One turning vector, and how many ticks it has turned:
The counts run from 0 to 483.
[161 156  98 111 103 177 150  76 146 134 142  72  97 102 152 159 113 144
  99 112 122 133  85 126 147 143 134 130 161  90 165  92 122 164 143 148
 104 116 104 149 126 120 107 107 106  96 125 122 149 131  83] -> 256
[147 112 147 153 158 111 153 119 111 115 128 109 115 110 157 135  95 166
 104 132 126  94 153  80  75  91 170 105 126 123  93 137 134 101 113 132
 166 111 139 122 142 166 139 143 195 105  83 144 116 127 119] -> 340
[114 128 140 111 122  92 103  97 127 103 101 152 138 144 101 104 125 120
 124 163 163 161 108 136  93 134 117 106 107 116  83  93 157 178  90  93
 147 148 168 136 145 119 178 103 113 151 157 147 116 154 186] -> 312
[131 119 147 147 118 149 133 140  91 124 104 129 155 115 179 157 105 101
 109 143  87 102 134 123 150 143 125 151 180 151 125 173  78 160 131 156
 147 154  97 113 131 115  93 145  80 150  89 124 145 112  88] -> 232
[140 144 136 141 129 110 127 174 188 151  90 126 124 160 150 128 151 137
 109 152  94 141  97 178 128 120 161 119 133 114 141 147 162 195 137 137
 112 108  96 168 200 145 146 141 130  96 162 123 122 128 145] -> 473
[102 148 178 133 159  50 143 148 111 121 123 120 128 118 131 119 127 145
 136 164 107  93 161  94 115  90 156  91 111 135 107 145 137 118 125 109
 135 144 143  92 146 145 189 110 164 123 109 109 108 155 168] -> 162
[102 136 125 166 139 151 131 120 164 163 126 164 214 166 122 142 148  70
 150 149 148 100 148 176 135 156  95 144 149 116 167 158 117 149 132 148
 110 101  99 133 104 143 152 107  95 126 146 117 106 128 135] -> 91
[111 119 152 111 132 132 127 160  97 116 137 135  95 119 186  91 156 174
 147 123  83 153 136 177 145 139 145 109 152 156 128 167 168 108 118 120
 125 135 134 129 153 125 104 175 138 125 133  75 162  87 102] -> 17
[140 120 135 121  94 188 125  73 115 120 126  96 137 112 168 152  91  88
 108 136 156  92 107 118 148 143 131 118 165  96 134 108  97 203  89 154
 153 138  91 138 141 107 116 120  91 140 114 127 133 140 106] -> 79
[131 108 144 137 157 147 104  58 130 114 157 142 155 158  97 115 185 143
 162 119 183 148 105 136  90 138 103 129 126 109 127  76 166 135 119 120
 129  99 147 161 103 168 145 109 130 129 150 112 103 117 175] -> 133
[143 139 174 121 126 112 128 111 138 137 132 161 154 152 126 134  96 124
 105 118 153 114  89 105 103 136 122 131 155 114  78  87 107 211  97 139
 118 128 158 142 153 157 162 104 111 168 143 126 129 153 190] -> 466
[140 114 114 120 125 178 147  97 103 128 129 115  93 104 162 177 133  93
 146 113 124 115  99 118 134 131  97 163 162 131 160  94 119 125 167 168
  91 127  84 117  86 137  71 113 106 139 102 120 142 136  80] -> 411
[137 167 104 108 102 130 119  81 129 116 111 124 121 134 114 124 125 109
  99 146 168 128 119 150  94 148 138  96 124  95 116  90 131 204  74  80
 157 148 124 143 164 127 165 105 110 155 140 131 102 136 171] -> 118
[134 136 162 148 116  96 106  88 146 136  80 110 115 110 129 106 135  99
  98 159 125 137 120 183 121 115 167  76 103 117 112 115 147 181 128  80
 128 172 100 133 168 129 171 133 126 110 123 126 106 148 181] -> 122
[111 102 122 131 163 134 139 184  69  98 109 141 124 123 172  99 142 109
 164 144  84 141 140 141 122 120 142 160 147 170 138 146 148 109 116 101
 158 128 115  94 140 110  92 165 108 162 121 114 162  99  88] -> 194
[128  81 179 155 173 132 126 108 114 119 116 128 135 161 153 156 173 146
 159 139 168 122 105 132  80 127 124 129 136 123 135 127 168 128 135 181
 155  93 106 157 158 190 148 141 167  96 139 116 120 133 143] -> 323
[121 119 113 150 152 118 147 160  88  84 129 136 142 114 136 147 156  98
 165 159  78 157 164 119 114 106 109 172 116 152 160 146 149  76 159 112
 128  89 133  93  92 124  88 119 115 123 105 131 149 115  67] -> 371
[145 116  96 136  80 165 124 145 141 112 146 172 144 109 127 106  95 118
  95 111 112 143 144 120 157 125 100  96 133 133  93 130 125 107  98 124
  78 169 160  93  86  77  82 106 127 154 109 164 107  93 131] -> 225
[161 156  78 100  97 173 144  85 148 140 127  83  70 112 154 157 113 120
 110 113 139 139  73 162 142 155 117 131 150  98 166  88 140 164 141 153
 105 130  92 148 129 116 107 111 111 108 132 140 149 141  92] -> 257
[ 82 160 115 118 150 114 130 114 161 183 160 149 159 130 137  90 104 135
 130 115 110 129 127 203 132 176  97 115 167 126 116 166 127 127 167 115
  82 140 133 131  75 119 160 119 100 126 143  96 130 124 157] -> 440
[125 118 174 115 103 111 134 127  80 121 158 102 117  97 173  97 124 155
 135 131  80 143 150 164 161 134 116 102 140 157 134 186 128 102 162 147
  96 152 121 121 109  96 114 170 135 100  98 120 181 125  99] -> 212
[114 153 166 133 133 140 137 119 105 154 135 143 133 119 167 153 104  90
 107 108 108  73 133 147 139 151 151 139 187 140 124 138  73 185 112 134
 118 158  95 115 141 148 107 136  86 175  92  77 132 116 131] -> 426
[151 106 110 120 134 162 154  97 102 133 124 127  90 116 152 174 123 107
 142 106 135 127  81 119 128 150  80 167 167 146 153  90 118 123 165 180
  97 139 100 104  90 129  95 106 111 141  98 147 145 144  93] -> 412
[167 160 155 160  80 148 131  62 161 111 172 114 163 130 103 144 125 135
  74  99 138 124 123 133 131 144 139 119 131 101 123  93  98 190 114 125
 100  95 150 173 134 156 123 113 117 106 108 131 129 117 148] -> 98
[101 130 165 133 144  76 137 150 102 100 129 132 164 123 123 124 137 122
 158 180 116 107 176  80 136  84 130 103 104 137 135 153 147  93 130 110
 132 122 147  74 113 110 176  96 145 112 119 126 122 156 129] -> 355
[141 109 108 131 132 162 113  95 175 135  93 115  76  98 153 128  94 151
  94 113 113 167  63 155 110 148 132 114 163 108  86  85 156 175 156 134
 116 158 121 152 121 112 106 114 100 115 136 150 118 121 126] -> 452
[152  85 163 152 161 144 121  96 120 102 157 133 146 153 121 104 183 149
 164 110 169 147 100 125  83 122 116 135 118 129 128  84 180 120 121 145
 134  73 160 165 136 182 121 141 167 116 145 119 141 113 152] -> 326
[104 145 177 133 165  83 137 135 117 116 131 106 134 116 135 133 131 156
 131 164 104  87 163  71 126  71 173  86 123 125 121 139 144 115 121 109
 144 130 130  97 144 146 175 105 167 111 104  89  95 145 154] -> 163
[131 141  54 119 103 154 154 133 149 156 137 156 115 121 154  99  82  87
 125 107 147 145 122 205 141 171 103 131 136 110 135 127 155 128 115 117
  79 122 142 100 100  85 117 124 131 129 145 160 130 127 105] -> 68
[140 115 107 162 132 131 134 142 181 161 102 138 190 158 109 100 143  71
 144 153 123 138 114 178 178 143 101 146 124 132 166 144 131 151 163 143
  98 126  93 116 122  96 157 113  97 104 142 158 125 138 143] -> 88
[163 170 130 105  87 138 163  82 134 146 161  65 115 110 151 155 104 135
  98 124 115 119 109 113 144 141 125 131 161 108 164 118  84 168 161 171
 102 130 109 153 118 140 123 117 123 105 108 130 169 154 117] -> 254
[127 119 151 145 204 119 134 110 152 182 153 118 176 137 157  91 116 149
 154 120 137 121 120 163  77 132 139 143 161 106 117 131 155 121 157 131
 131  76 142 161 108 167 163 155 142  95 155 104 148 138 132] -> 479
[111 146 161 168 128 153 130  77 145 149 163 158 206 147 133 161 119 101
 117 110 165  92 148 156 115 162 107 134 157 105 129 135  98 161 119 135
 112  93 138 138  94 152 146 107 100 131 119 108 114 126 142] -> 94
[106 123 163 129 134  70 144 156  93 115 135 140 152 119 122 104 141 100
 169 183 123 109 174 109 139  85 129 110  88 142 138 143 152  91 121 106
 113 129 145  71 117 117 177 112 158 133 130 128 129 161 145] -> 354
[151 199  97 107  98  98 146  96 168 114 145 107 116 139  97 141 111 161
  73 137 120 161 111 122  98 148 136 126 123  97 126 112 124 197 119 124
 123 103 156 187 147 160 149  98 131 117 138 143 129 132 153] -> 293
[130 112 150 123 112 128 151 134  89  88 129 176  83 116 147 174 115 140
 123 122 145 107 147  75  80 101 111 101 126 137  93 116 144 101 105 163
 114 130 156  99 115 165  97 109 185 161 102 141 102 137 134] -> 184
[151  84 168 142  90 142 111 114  84  69 141 127 102 128 130 109 189 159
 132 122 125 176 130 155 141 120 110  90 104 155 137 132 172 100 122 144
 118 135 135 132 138 118  90 154 164 111 104 139 148  98 122] -> 365
[103 149 114  98  86 155 137 160 117  84 166 150 104 143 157 142 144 184
 111 116 118 116 148 120 173 142 123  71 146 133 147 154 157 123  60 131
 117 136 134  91 156  93 129 117 142 137 136 101 110  92 116] -> 206
[156 126  61  98 161 127 145 149 109 109 128 116 108 163  94  74 177 134
 148 145 141 158 104 110  82 109 138 140 104 131 146  91 158 127  92 103
 173 126 123 149 161 159 129 133 158 166 145 145 135 113 156] -> 153
[111 123 114 148 146 129 152 159  76  96 130 155 129 111 146 160 149  74
 171 144 103 132 165 127 104 108 111 167 112 148 170 131 144  82 147 112
 113  83 124  87  89 139  84 118 132 140 110 122 143 124  75] -> 372
[148 121  72 123 124 181 125  85 170 160 109 122  97 103 150 107 105 109
 115 110 133 152  83 200 137 158 125 124 151 110 127  92 163 135 146 111
  90 145 108 126  99  94 110 126 102 111 139 150 129 115 106] -> 260
[144 132 117 157 156 117 132 154 192 165  76 127 158 175 121 117 159 107
 129 152 104 147  93 185 140 149 129 156 139 134 150 146 144 163 174 145
 116 124  85 145 158 134 151 125  95  96 149 143 126 122 148] -> 281
[134 192  91 118 104 117 135  99 175 105 135 108 106 132 110 142 111 157
  70 135 106 161 115 140  91 144 154 114 124  84 116 111 141 194 115  95
 132 101 149 178 153 149 138  95 117 105 138 125 119 118 136] -> 294
